In the data rows, the value 128 means zero.
Each row below has a hidden score, from 0 to 40, with 20 about the middle. What is it? The score is a weighted sum of the row's numbers plus the product of two more (or one squared), each taken from its middle value.
[ 54 166 196 137 200 142 106 123 133  97 128 139 165 114 126 190  95 117  71 127 102 182 136  85] ~ 31
[123  98 117 124 118 112 125 142 124 110  99 106 132 130 146 121 161 156 134 122 109 132 113 132] ~ 21
[ 98 166 172 135 124 123 119 167  90 147 150 156 113 110 134 169  95 111 126 107 181 146 180  74] ~ 25
[176 117  96 116  60 137  88 123  99 155  88 210 107 163  58  95 116  98 159 107 136  73 127  83] ~ 17
[ 82 167 155 133 144 142 120 143  93 120 140 132 144 116 141 182 110 136 105 121 164 155 169  94] ~ 15
[ 93 190 198 139 149 114 116 162 147 101 175 126 136 102 189 153  97  91 123 147 148 171 188  99] ~ 21
[193 139 115 115 129 138 147 104 144 150 152 166 109 112 107  95  88  54 164 150 157 109 128 149] ~ 23
[176 149 127 118 131 123 153 110 146 139 161 139 112 105 137  94  93  81 145 142 150 111 126 138] ~ 25
[138  94 142  70 129 117 130 212  97 100  92 127 119 172 147 147 182 103 171 127 114 129 140 115] ~ 24
[ 65 181 205  92 160 150  81 178 103  89 144 183 157 129 156 171  97  97 142 121 141 180 174  54] ~ 21
[162 107 128 102  70 119  82 195  94 125 107 141 120 184 165 142 158 115 210 114 150 126 167 101] ~ 19
[110 130 126 147 181 114 147 107 118 117 125  87 127  95 150 170 111 158  77 128 142 139 124 149] ~ 28
[109 158 172 153 134 118 125 146  93 158 146 120 110 103 155 199  88 127 108 129 156 122 171  80] ~ 35
[115 134 147  98 136 145  87 135 150 104 108 185 148 134 109  78 129  95 150 137  88 146 128  80] ~ 29
[ 61 110 152  82 199 162  49 140  93  77  46 190 202 161  65 124 117 105 110  94  58 148  52  69] ~ 19
[104 155 143 166 116 130 122 127 149 157 187 121 122  98 120 159 116 116 119 148 138 141 146 155] ~ 14
[ 75 164 189 131 158 115 109 151 135 124 173 132 149 104 118 146  97 111 113 163 109 158 146 102] ~ 16
[111 163 161 127 142 150 118 155 104 146 133 201 110 128  94 141  76  94 137 103 168 118 147  78] ~ 17
[111 196 198  96 108 129  99 192 128 131 182 178 119 122 165 159  97  66 198 157 185 156 217  85] ~ 16
[152 149 114 136  96 126 123 107 132 148 137 155 111 130 123 113  95 110 141 132 148 104 149 111] ~ 20
[151 120 126 118  85 133 116 140 126 121 106 166 118 136 126 107 136  94 156 125 132 116 102 111] ~ 14
[163 122  96 120 136 135 138  73 149 135 129 140 150 106  91  96 112  88 115 143 146  96  96 164] ~ 23
[123  82 120 120 137 103 125 142 107  97  97  91 138 123 156 142 181 151 141 116 115 149 130 149] ~ 37
[ 84 108 141 124 168 119 129 123 122  97 114  75 136 109 164 155 160 195 103 119  72 146 113 116] ~ 19
[137 138 143 170 150 133 159  96 117 143 173  98 118  93 136 185  97 119  87 126 173 128 116 150] ~ 12
[152 105  71  85 113 137 124 116 169 119 103 125 143 139 102  49 166 134 136 139  70 121  87 166] ~ 22
[112 132 115 139 123 118 137 123 136 129 150  76 123 121 161 136 150 153 124 146 120 136 154 151] ~ 19
[130 153 152 111  95 130 117 146 159  89 140 110 136 113 189 138 145 104 180 148 136 175 167 133] ~ 3
[118 149 149 110  94 123 130 171 124 119 161  98 113 129 189 174 137 133 165 132 179 142 188 109] ~ 11
[141  97  83  91 122 123 103 134 161 105  86 130 148 156  96  45 174 144 150 127  68 128  98 157] ~ 22
[ 96 124 134 131 147 133 124 136 101 124 116 111 135 118 156 165 139 165 107 104 127 124 143  85] ~ 23
[ 70 118 145 157 185 132 111 113  94 112  85 134 156 136 114 169 119 149  77  98 106 140  96 105] ~ 22
[124 140 137 179 115 159 130 109 123 161 154 144 128  87  72 150  96  94 112 123 157 115 107 140] ~ 9
[135 132 114 155 154 149 148  64 108 159 112 163 120 145  60 139  95 132  76  95 132  91  61 135] ~ 10
[139 100 104  81 115 149 104 185 121 105  68 156 133 164 125  94 173 105 176  96 124 130 114 124] ~ 22
[132 164 136 167 148 142 142  80 121 168 140 173 129 124  64 122  79 101 116 122 126  82  96 126] ~ 12
[169  71  75 145 112 101 178 118 138 131 117  38 102 127 160 109 194 188 139 137 133  88 119 203] ~ 18
[122 112 117 152 131 121 138 136 103 151  96 119 128 142 133 175 132 161 109  92 147 104 122 101] ~ 21
[182  78  79 122  97 112 164 133 154 121 120  66  96 133 147  85 182 161 153 135 102 101 113 174] ~ 18
[175  86  82 121 100 146 114 125 115 139  73 184 131 159  30  66 124 120 144 104  91  77  70  89] ~ 8
[140 130 140 134 114 131 126 120 114 143 132 151 112 145 130 134 110 130 149 125 147 128 134  93] ~ 20
[143 145 119 135 124 115 155 101 191 116 156 102 146  94 143  91 127 109 124 167  94 130 113 164] ~ 20
[129 140 119 111 122 139 126 123 143 134 146 125 118 132 158 140 113 142 140 139 157 145 133 128] ~ 26
[101 160 134 159 132 153 100  90  98 152 123 172 126 135  75 131  76 132  62  92 146 119 118  82] ~ 13
[134 109 117  67 129 129 144 194 120 120  79 147 109 190 106 122 183 115 152 131 110  90 114 121] ~ 9
[155  98 108 111 123 149 126  92 141 105 100 146 145 125 101  92 130 131 122 118  92 135  77 139] ~ 25
[156  96  86 113  96 150 121 133 131 140  91 159 125 164  80  86 155 116 142 100 110 107  90 128] ~ 14
[134 121 113 161 119 135 123 115 100 141 127 122 128 123 126 166 116 151 107  98 177 116 132 116] ~ 14
[119 146 122 153 162 124 159  76 148 154 147 126 130 120 102 127  86 134  75 146 140 119 105 142] ~ 15
[139 154 128  98 137 121 119 108 183 112 154 141 145 111 133  71 119  93 136 162  96 137 121 138] ~ 28
[139  90 122 107  83 105 128 157 135 119  96  63 115 129 173 119 190 158 177 137 107 129 146 147] ~ 24
[164 134 125 111  62 129 122 153 118 168 145 150 117 129 133 122 106  97 176 135 170  88 179 103] ~ 24
[181  91  81 130  80 121 127 109 126 135 116 143 123 131 107  91 119 127 143 119 153  89 126 148] ~ 23
[152 144 160 170  65 137 123 164  66 181 151 157  79  96 115 202  85  89 153 105 215 102 181  93] ~ 13
[ 80 150 132 148 136 124 135 154 108 118 149  77 132 131 200 187 146 161 118 113 168 180 181 143] ~ 11
[127 107 130 124 114 117 110 171  90 118  93 131 132 145 143 132 144 143 142 127 138 140 147  99] ~ 18
[114  82  97 148 171 104 142 104 147 109  72 103 153 150 118 110 175 160 104 127  66 132  71 162] ~ 25
[101 100 100 173 137 128 147  91 118 145 108  99 117 133 110 153 139 168  72 110 109 118  95 137] ~ 16
[152 138 136 139  99 132 132 116 115 150 136 152 109 136 120 136  97 131 147 103 150 108 155 114] ~ 24
[123 111 124 159 121 138 133 114 110 141 109 135 128 145 120 149 127 147 115  98 141 120 144 123] ~ 21
[117 165 142 101 109 129  98 147 155 128 159 172 149 124 132  70 114 115 146 139  93 141 158  87] ~ 12
[ 91 118 144 137 132 126 116 134 118 109 118 103 134 127 159 142 143 177 125 118 126 144 147 110] ~ 19
[154  91  88  82 144 132 160 143 109 129  87 116 106 167  99  92 178 134 124 124 103  96  83 160] ~ 20
[102 175 137 112 174 155 116  86 177 130 142 179 157 115  67  98 100  94  98 130 107 145  92 122] ~ 21
[177  76  80  80  92 116 140 172 129 122  97 104 108 147 151  87 163 124 178 153 116 116 120 148] ~ 31
[117 128 111 123 126 140 128 130 140 115 103 132 154 148 118  99 148 116 144 133  87 141 104 133] ~ 11
[143  78  79 133 148 151 125  60 101 141  76 174 131 148  29  79 115 147  86  87  93  88  28 120] ~ 13
[105  95 130 128 148  99 113 161 107  89  83 117 148 150 141 113 177 167 133 111  90 134 136 108] ~ 33
[141 120 127 103  88 140  89 165 108 119 111 158 127 140 164 128 138  90 191 117 150 118 168 105] ~ 25
[102 144 135 128 132 131 136 120 132 148 162 119 139 117 139 146 107 142 109 137 136 139 155 128] ~ 25
[116 140 133 119 153 152 102 115 128 100 111 166 172 130 116 124 109 100 106 115 150 143 120  99] ~ 20
[122  97 127  53 169 128 136 156 134  86  77 117 136 156 140 101 189 146 142 133  85 135  84 139] ~ 23
[161 108  70 104 107 119 171 154 175 108 140  56 124 145 195  90 210 136 154 161 119 140 135 209] ~ 12
[175  85  73 145  62 127 123 147 104 150 105 123  96 150 129 107 159 172 153 104 167  92 145 152] ~ 14
[112 188 169 139 171 113 140 111 195 119 179 109 135  94 152 113 114  90 124 168 116 156 144 167] ~ 22
[121 138 139 189 146 121 174  59 150 161 174  76 109  76 132 160  94 146  77 160 138 128 123 178] ~ 11
[130 110 112 144 111 105 139 111 146 131 131 115 134 150 118 110 149 153 125 127 101 133 111 143] ~ 15
[113 178 157 152 133 126 144 150 111 149 176 100 110  90 154 171  98 131 105 117 169 150 175 125] ~ 23
[178 123 102 133  62 110 147 150 139 131 178  96 107 123 206 136 143 127 171 155 177 122 182 166] ~ 11
[ 96 155 164 134 140 131 111 157 112 114 155 115 130 132 149 173 110 164 113 143 156 144 162 110] ~ 3
[115 106 132 114  99 130  90 178 146 101  91 110 132 140 141 112 172 155 159 122  97 128 147 104] ~ 16
[128 140 118 103 133 125 129 122 166 116 158 114 139 125 152  89 129 148 125 156  89 145 135 126] ~ 20
[117 125 129  89 114 128 118 171 167  76 139  96 141 113 184  97 174 123 163 153 107 173 137 127] ~ 18
[144  85  96 119  82  89 120 178 122 127 114  86 110 165 159 112 191 189 158 147 102 106 159 133] ~ 6
[107 177 175 156 130 114 136 136 130 134 176 122 120  98 144 151  93 100 112 144 169 154 173 138] ~ 14
[129 169 169 132 154 125 140 117 135 134 166 155 128 101 127 132  82  85 132 144 156 143 126 124] ~ 17
[ 97 180 186 125 147 133 137 148 159 120 187 119 129  89 174 149 103  89 147 168 142 181 154 122] ~ 15
[155  95  86 111 108 111 140 164 131 123 105  76 121 157 155 119 200 148 147 130 127 105 140 170] ~ 21
[134 153 161 180 107 119 133 119 128 164 145 135 115  84 113 160 108  87 130 137 156 115 165 147] ~ 16
[157 127 115 128 128 130 142  87 191 135 146 125 135 109 110  94 122  97 136 141 118 130  99 165] ~ 25
[ 57 181 166 141 175 144 119 105 134 113 161 136 167 112 114 150 109 107  79 128 100 183 132 122] ~ 25
[144 123  98 127 100 125 121 108 161 125 139 151 142 131  90  78 140 114 138 143 100 121 111 146] ~ 21
[115  80  96 119 156 126  97 139 123 101  80 112 178 159 127 119 174 137 125 118  87 137 104 143] ~ 27
[110 123 128 105 120 136 101 146 108 112 112 147 143 156 145 126 127 134 144 128 119 141 141 110] ~ 19
[154  94  93 135  69 109 125 156 116 149  97 105  95 168 130 115 172 164 151 114 120  94 157 139] ~ 19
[172 133 112 130 117 130 164  73 161 145 142 136  98 113 125 108 100  94 133 136 151 122 112 158] ~ 17
[109 155 144 166 178 144 149  77 143 144 157 151 135  89  86 117  95 100  88 135 126 128  67 165] ~ 27
[105  93 133 106 147 119 123 168 162  72 124  82 154 131 176  95 181 137 140 149  66 174 115 156] ~ 23
[140 151 121 111 122 123 127 110 164 115 152 132 147 119 129  85 124  72 138 145 108 136 107 151] ~ 24
[ 99 116 138 101 154 132 129 127 170  75 119 108 158 117 142 105 157 141 130 153  82 164  97 121] ~ 17
[152 158 137 123 115 131 140 115 146 151 155 162 103 111 118 112  87 117 163 143 162 103 152 126] ~ 22
[167 141 116 136 125 111 171  59 168 138 146 112  95 110 119  88  97 135 121 151 113  99 116 151] ~ 25
[110 146 164 106  85 143  82 172 147 109 117 159 128 142 137 109 125 117 183 147 115 125 142  72] ~ 6
[114 177 203 164  89 129  94 180  99 157 162 163 100  91 121 146 105  90 154 118 150 129 182  64] ~ 23
[196  62  63 116  95 114 168 119 123 138 109 101 119 157 115  94 163 128 149 139 110  96 105 174] ~ 18
[133 107 118  89 103 121 131 166 143 101  91 138 132 150 126  77 161 127 130 139  72 139 102 100] ~ 15
[172  78 102 109  84 115 139 161 102 144  80 118  93 152 135 127 175 136 163 125 139  97 114 134] ~ 19
[136 165 138 139 138 109 178 111 176 128 215  82 103  64 184 139 113 112 132 161 174 177 168 212] ~ 22
[115 150 158 147 144 147 130 110 121 136 153 147 120  96  99 143  90 100 116 133 142 129 130 112] ~ 17
[106 132 143 153 123 114  96 167  73 129 110 132 109 149 150 177 123 165 133  91 147 111 163  67] ~ 5
[133 150 130 150 146 147 133  97  87 159 138 136 108 123  98 169  73 146  93 108 166 122 151 112] ~ 34
[113  97 131 113  88 131  85 201  82 115  74 141 135 165 153 140 173 155 170  88 142 129 172  89] ~ 23
[157 117  87 133  99 130 120 105 144 137 120 163 135 134 100  73 120 113 119 130 119  97 129 127] ~ 28
[ 97 155 163 135 168 142 107 138 127 108 132 144 136 142 134 152  98 113 123 127 132 153 136  98] ~ 19
[126 122 141 111 154 136 122 113 137  96 122 151 151 127 124 106 126  93 125 116 111 167 100 134] ~ 29
[ 84 182 185 147 169 149 122 123 132 109 159 144 166 114 138 154 104  99  98 135 122 155 133  96] ~ 14
[106  97 110 136 130 109 130 152 109 124 111 101 130 132 150 142 168 172 127 112 130 126 141 146] ~ 29
[152 104 107 109 109 106 141 132 190  90 157  78 129 109 186  72 161 131 155 181  85 175 119 166] ~ 22
[104 161 144 121 150 118 147 119 190 101 179 103 160  98 164 104 127 124 118 161 121 153 135 148] ~ 23
[162 102  87 139 141 121 155  78 170 141 141 131 133 119  81  63 110 109 112 146  95 115  55 179] ~ 17
[219  93  79  79  91 121 164 164 100 143  95 127  79 189 134 121 160 113 176 108 168  81 134 154] ~ 23
[104 103 119 144 169 136 129 111 110 105 107 127 138 122 117 124 124 153  98 121  99 128  73 117] ~ 11
[127 113  98 142 165 115 162  82 202 113 147  65 140 101 157  95 153 159 105 173  74 148 113 182] ~ 36
[ 94 154 145 138 132 128 140 124 148 139 150  88 138 147 158 162 125 149 107 139 124 156 147 131] ~ 20
[200  85 102 108  32 107 126 154 140 141 148 100  89 147 165 122 140 123 195 160 136 112 140 164] ~ 22
[173 110 114  79  85 123 139 207 111 136  85 142  93 177 147 122 173 123 197 125 145  95 149 120] ~ 22
[169  84  74 141 105 114 177  55 165 150 154  92 125 122 118  89 138 161 101 154  91 100  62 198] ~ 14
[150  88  78  99 145 123 156 118 129 121  95 112 141 162  91  79 181 148 114 137  68  90  76 167] ~ 21
[166 164 133 125  86 149 135 119  97 170 149 188 103 129 117 139  75  84 167  93 215  99 163  98] ~ 15
[105 103 117 145 146 128 110 125  96 121 106  93 147 148 160 170 144 160 132 105 135 137 136 131] ~ 21
[142  75  99 131 115 106 114 159  93 117  85 122 120 164 152 111 175 149 165 122 117 115 143 129] ~ 24
[ 89 101 136 105 154 131  94 168  95  98  51 143 170 156 133 139 183 132 139  97  82 153 100  93] ~ 30
[142  78  99 128 147  93 165 138 138 129 104  81 119 159 134 118 193 158 133 144  92 119 103 198] ~ 22
[139  95 130  52 150 127 128 170 121  80  80 109 133 165 144 110 178 118 164 127 105 130 106 132] ~ 21
[135 153 139 100 134 147 100 142 126 124 119 202 160 144  85 104  96  55 154 119 146 104 116 101] ~ 19
[134 153 139 136 119 125 139 138 133 139 151  97 104 111 163 161 121 154 125 112 144 133 170 136] ~ 30
[168 100 113 119  95 110 140 129 152 123 122 113 121 124 129 106 150 126 154 135 114 109 115 143] ~ 22
[ 93 188 158 134 161 138 118 122 107 159 143 165 138 124  85 149  86 108  95 109 146 145 129  83] ~ 19
[153 118 104 131 140 132 143  84 138 139 117 171 139 139  83 104 107  93 124 120 147 115  95 168] ~ 17
[ 74 149 155 163 190 141 121 125 111 138 152 132 151 114  88 156 101 131  68 117 116 160 129 109] ~ 21
[167  99  77 137 115 125 156  53 154 152 130 121 124 135 109  77 128 132  96 148 107  94  73 181] ~ 20
[137 134 156  85 111 114 130 182 165  84 137 105 123 109 202 131 144 114 196 158 123 154 175 125] ~ 35
[106 167 183 144 140 122 134 135 135 132 179 132 129  90 140 159  91 118 117 141 146 153 148 133] ~ 20
[102  89 130 127 125 110 108 141 143 103  99  88 163 155 139 147 175 167 126 140  78 145 102 146] ~ 13
[ 81 188 181 126 143 138 103 155 126 125 160 155 144 123 147 145 103 102 120 130 130 176 172  86] ~ 23
[107 163 148 151 160 158  99 110 118 146 132 175 150 118  74 125  89 116  87  96 145 131 127  97] ~ 24
[210  62  40 117 119 112 190  98 115 174 110  91  83 172  96 105 174 173 129 118 141  53  89 218] ~ 18
[111 154 136 121 147 148 106 124 115 128 133 163 145 136 112 141  97 118 118 115 159 127 141  89] ~ 17
[151  80 112 139  79 101 129 163  98 134 107  92 103 148 164 150 168 175 164 116 154 108 165 141] ~ 19
[112 114 112 161 111 119 150 149  99 130 119  90 105 135 163 160 158 183 126 107 141 113 162 125] ~ 15
[135 131 104 139 133 133 155  84 165 132 157 104 117 106 131 110 120 148 103 146 143 132 118 162] ~ 16
[ 93 160 149 128 167 141 129  99 158 132 145 146 153 139  84 129  96 129  87 127 115 138 106 112] ~ 11
[150  82 113 122  95 100 131 163 113 128 109  97 114 159 141 129 177 146 141 123 113 123 144 139] ~ 24
[180  73  71 107  97 144 142 118 101 134  81 127 111 167  94 116 160 118 140 107 139  74  78 157] ~ 8
[ 87 151 182 106 155 157  88 186  57 123 100 204 147 148 114 200  88  84 130  99 166 149 155  25] ~ 28
[114 147 147 149 183 131 125 122  83 140 119 147 127 112 115 168  82 113  87 106 164 125 139 114] ~ 30
[131 131 132 189 111 128 144 101 126 152 175 108  95  75 112 139  98 131 106 162 157 104 145 161] ~ 11
[155 182 152 128 112 132 134 142 145 141 164 158 109 112 133 135  89  98 169 134 169 114 167 125] ~ 19
[136 173 173 104 116 128 140 145 147 121 187 102 111  83 196 157 107 100 168 147 170 171 189 141] ~ 25
[130  85  94  78 178 139 143 122 137  92  83 132 148 150 103  80 169 135 129 132  96 132  73 153] ~ 24
[124 174 162 159 119 123 146 109 177 148 183 126 118 101 146 128 101  90 116 151 161 163 151 162] ~ 9
[148  85  88  95 139 127 135 148 127 105 101  93 114 154 140 109 185 163 139 138  97 109 104 161] ~ 13
[130 154 160 103 123 119  88 168 149  98 142 171 146 112 142 104 129  67 178 157 119 160 142  91] ~ 23
[189  79  77 100 109 128 171 107 130 137 110  77 100 148 134 110 173 156 133 126 119  98  94 216] ~ 21
[149  79 120  93 137 121 123 155 148  81 106  89 130 129 179  97 177 119 159 147 124 153 122 164] ~ 21
[106 115 155 101 124 144  89 172  80 118  76 190 142 182 115 142 120 123 146 100 110 118 132  51] ~ 21
[ 91 105 129 119 135 135 100 161 103  97  61 136 161 171 114 139 174 137 134 115  97 140  96 104] ~ 7
[174 106  74 141  72 126 135 123 115 149 122 135  94 165 115 105 141 123 148 118 138  79 128 144] ~ 9
[141  98 101 162 138 150 141  99  72 164  99 156 132 141  87 165 103 153  88  69 162 113 101 123] ~ 25
[157  96  96 164  80 116 139 129  81 168 125 107  91 142 153 148 138 176 139 107 169  83 159 128] ~ 17
[ 81 118 124 162 181 130 117  93  81 147  92 150 152 155  93 159 112 151  49 100 105 127  90 106] ~ 23
[175 113  95 154 111 116 182  97 138 149 173  67  81 117 165 159 119 135 133 141 186  99 130 186] ~ 5
[171 171 154  92  97 135 106 158 148 116 158 153 127 123 155 126 116  56 177 136 169 135 147 112] ~ 15
[133 119 112 124 116 109 113 123 158 112 143  99 143 130 129  78 161 155 133 154  80 146 122 154] ~ 17
[145 107  89  63 156 122 158 147 135 116 106  98 126 164 125  91 185 126 139 133 112 118  99 170] ~ 23
[137 157 137 123 104 125 118 136 163 134 152 127 123 130 158 122 121 114 157 158 130 120 158 128] ~ 21
[136 151 137 148 135 150 151  89 136 148 154 129 120 113 130 138  81 130  92 110 164 120 125 137] ~ 18
[111  96 100 152 165 111 128  77 114 127 121  78 123 147 131 165 130 184  79 112 135 147 105 171] ~ 19
[187 123  79 124 128 141 160  56 167 155 146 140 107 129  92  76 104 108 113 140 120  74  79 167] ~ 19
[129  91 107  82 121 122 115 150 158 107 109 126 155 168 114  54 171 126 140 148  49 155  86 157] ~ 18
[115 158 133 131 146 122 157  98 167 142 169 100 124  93 168 126 112 135 101 155 140 139 147 164] ~ 29
[152 124 131 128  84 123 108 143 127 148 103 174 111 148  95 114 130 112 159 119 131  81 143  90] ~ 18
[130 104 112 105 130 138 108 137 114 117  68 152 128 150 128 122 154 118 147 113 107 130 111 105] ~ 33
[164 113 106 120  92 120 113 114 140 146 111 154 116 139  81  94 120 118 149 114 118  93 108 129] ~ 18
[ 85 147 155 171 149 107 129 140 109 151 155 109 125 131 155 176 107 169  73 128 125 144 152 101] ~ 10
[ 63 181 203 136 174 129 130 116 207 101 189  92 165  64 174 120 103 118  99 180  93 211 135 152] ~ 23
[ 68 175 194 158 146 136 115 148 101 141 152 145 131 106 112 162 102 114 111 140 121 168 144  97] ~ 13
[ 84 151 155 149 173 151 119 118  97 140 150 152 151 108 101 169  85  94  94 114 153 144 125 108] ~ 21
[ 82 162 184  97 152 157  81 164 128 103 100 202 163 144 118 128 112  80 157 110 104 155 138  40] ~ 29
[155 112  96 121 115 127 131 112 140 118 110 139 118 129 106  86 131 130 144 125 105 117 116 130] ~ 25
[135  98  86 172  88 116 119 120  94 155 119  81 124 150 153 157 164 181 118 105 130  95 132 142] ~ 12
[ 78 112 144 138 138  96 110 175 139  96 123  53 142 150 190 161 188 202 148 137  83 170 170 126] ~ 23
[155 110 111 122  79 116  93 151 100 148  93 164 106 162  90 134 134 142 186 108 162 105 161  87] ~ 23
[156  84  67 104 101 120 127 130 147 121 102  91 124 146 136  97 175 142 151 128 105 116  91 172] ~ 17
[112 108 147  64 160 113 120 212 118  86  89 136 140 171 154 119 184 112 177 144  81 150 134 106] ~ 28
[131 127 113 146 135 130 157  96 121 140 142  91 108 127 144 147 120 170 115 136 119 123 129 145] ~ 28
[ 84 173 173 112 178 155 125 121 155  94 146 152 158 111 126 124 105 113 118 133 121 169 115 100] ~ 15
[ 77 110 125 113 134 105 104 177 121  92 109  90 147 150 164 144 194 169 141 114  95 157 144 119] ~ 18
[ 57 131 141 139 179 117 112 133 122  93 119  74 147 117 169 152 140 188  96 135  95 166 114 134] ~ 13
[128  90  76 122 147 128 132 140 137  95  99  83 131 130 160 113 188 161 140 129 106 135 112 172] ~ 22
[ 92 146 167 149 157 117 128 141  82 143 119 126 111 119 124 196  87 165  84 107 139 131 135  85] ~ 22
[131 115  99  91 101 126  88 156 138 107  76 158 158 169  86  54 153 136 156 133  63 116 113 104] ~ 13
[146  97 110 124 107 123 143 146 129 112 107 107 118 121 146 130 161 130 142 113 121 123 119 146] ~ 25
[ 64 172 208 143 154 144  93 154 105 119 143 167 147 111 105 149  84 138 115 126 114 142 152  51] ~ 8
[130 107 139 140 103  99 125 157 140 121 149  77 108 134 197 141 154 162 162 147 112 143 142 126] ~ 16
[ 77 131 121 131 215 140 124  63 123 113 109 126 173 114  88 124 112 161  46 104  85 150  67 119] ~ 28
[128 126 134 121 141 139 122 140 136  99 131 127 128 125 152 128 135 115 138 124 138 154 140 127] ~ 21
[142 101 110 144 109 127 140 117 114 125 108 111 131 138 127 130 155 162 115 117 120 119 120 158] ~ 20
[157  82 111 100 121 124 114 159  89 121  80 147 122 174 110 107 170 124 148 120 123  89 101 119] ~ 19
[166 149 109 111 118 135 115 118 156 142 123 174 133 120  89  83 100  72 178 114 135 109 129 116] ~ 34
[175  71  96 117 114 129 126 130  83 110  72 133 122 145 104 118 139 131 145 101 143  94  91 135] ~ 15
[ 92 144 161 135 184 132 143 125 119 106 132  82 134 106 171 163 114 165  84 131 129 168 138 130] ~ 27
[141 147 117 103 150 129 136 101 173 125 157 136 133  94 118  87 102 108 128 160 115 136  97 165] ~ 23
[119 160 122 141 165 131 143  74 183 147 176 122 161 104 114  94 103  98  90 163  99 140  99 176] ~ 25
[119 140 158 184 126 113 147 109 130 139 182  82 112  55 149 143 112 108 111 160 129 146 143 172] ~ 22
[105 159 156 158 160 130 151 102 138 128 168 121 119  75 142 131 106 128  90 133 121 156 155 125] ~ 37
[126 135 125 123 122 128 130 145  95 139 124 105 100 114 189 160 137 164 130  96 175 125 182 120] ~ 35
[ 87 114 113 135 127 121 116 164 125 114 122  99 140 134 173 151 168 196 109 116 126 156 154 132] ~ 11
[143 135 124  99  79 117 100 163 139 106 118 157 128 121 124  94 134  93 170 137 110 126 136 100] ~ 20
[137  55  93 138 134 117 144  97 103 132  75  95 141 146 110 118 162 174 109 121  83 106  94 155] ~ 28
[135  96  97  95 142 128 133 137 168 103  98 100 138 151 107  98 190 166 117 134  67 135  92 149] ~ 11
[112 157 137 123 127 115 119 135 143 121 150 105 141 117 163 137 129 126 128 120 135 160 151 124] ~ 25
[ 91 146 123 123 168 130 149  82 194 104 148 116 156 119 121  99 128 124 102 151  72 175  85 150] ~ 19
[134 108 119  75 119 127  98 157 168  81 109 130 155 130 109  76 156 107 165 160  65 152 102 132] ~ 21
[120 147 135  75 178 114 117  92 190 101 136 141 193 106 102  74 108  99 117 170  54 146  81 136] ~ 34
[ 99 168 159 167 135 136 121 137 110 141 163 127 131 120 131 193 103 126  98 128 175 159 151 119] ~ 4
[118 166 161 129 171 129 143  99 152 124 169 144 136 105 101 124  89 101 113 142 131 155 104 116] ~ 15
[145  91  93 105  89 119 116 158 141 117 102 102 102 146 139  92 171 168 166 154  86 111 134 128] ~ 21
[127  84  90  88 160 147 124 126 146  89  63 162 160 154  84  67 160 126 134 136  51 128  72 136] ~ 28
[176  81 129  63  91 118 141 196 115  91 113  96  90 152 180 123 181 133 193 143 125 107 139 142] ~ 16
[148  71  77 120 143 132 133  84 137 125  80 118 156 147  96  88 159 133 109 116  75 124  50 172] ~ 28
[106 170 159 112 156 151 118 128 123 135 141 152 129  97 116 137  96 105 107 120 137 134 134  97] ~ 27
[ 94 168 184 159 167 130 121 117 146 114 168 106 143  71 158 178 103 103 101 147 138 173 153 127] ~ 23
[152  90  94 103 123 120 147 145 120 110  86 118 127 163 107  96 184 142 126 119  92 109 115 131] ~ 25
[167 104  87 147  93 148 145 102  89 169  85 151 100 164  79 154 106 157 122  75 182  65 112 113] ~ 14
[ 99 122 127 128 157 133 131 133 106 115 137 102 143 122 164 142 139 171 111 114 138 153 138 130] ~ 23
[125 131 137 133 129 117 135 156 108 126 132 127 127 136 164 167 131 146 130 109 157 121 157 102] ~ 18
[137 157 134 141 120 149 142 121 106 154 149 170 126 105 100 130  99  67 138 118 190 126 128 138] ~ 14
[187 135 122 118  82 127 139 139 120 128 151 154  95 118 140 101 119  67 179 133 159 116 140 110] ~ 15
[ 70 162 168 101 162 132 100 167 130 100 120 142 158 119 164 142 116 130 122 128 115 169 160  80] ~ 31
[180  98  94 133  64 129 120 152  89 152  90 131 110 175 133 141 175 122 175 113 163 102 158 147] ~ 2
[144 156 134 146 101 131 138 138 112 148 154 120 106 103 153 156 117 141 134 118 174 117 159 101] ~ 15
[ 79 125 150 132 143 112 102 140 121 121 126  80 132 138 159 149 135 172 114 133  98 140 148 111] ~ 22
[ 82 116 154 127 171 136 116 133 108  84  94 136 169 134 122 156 141 139 107 105 102 159  88  94] ~ 17
[114 147 148 108 149 129 114 112 147 124 144 148 131 128  95 115  92 115 130 146 104 130  91 108] ~ 10
[169 106 108  91  66 127 106 184 113 104  99 146 113 142 145 102 151  98 207 119 155 130 153 116] ~ 14
[114 179 155 131 126 120 159 119 164 137 173 118 125 106 159 115 123 123 124 147 129 142 157 143] ~ 25
[161  99 125 132 105 126 146 137  79 132 111 146 123 155 125 159 126 128 139 105 164  97 120 103] ~ 10
[167 132 118 121  62 110 122 163 125 136 133 158 113 139 125 104 123  74 182 149 137 104 138 121] ~ 8
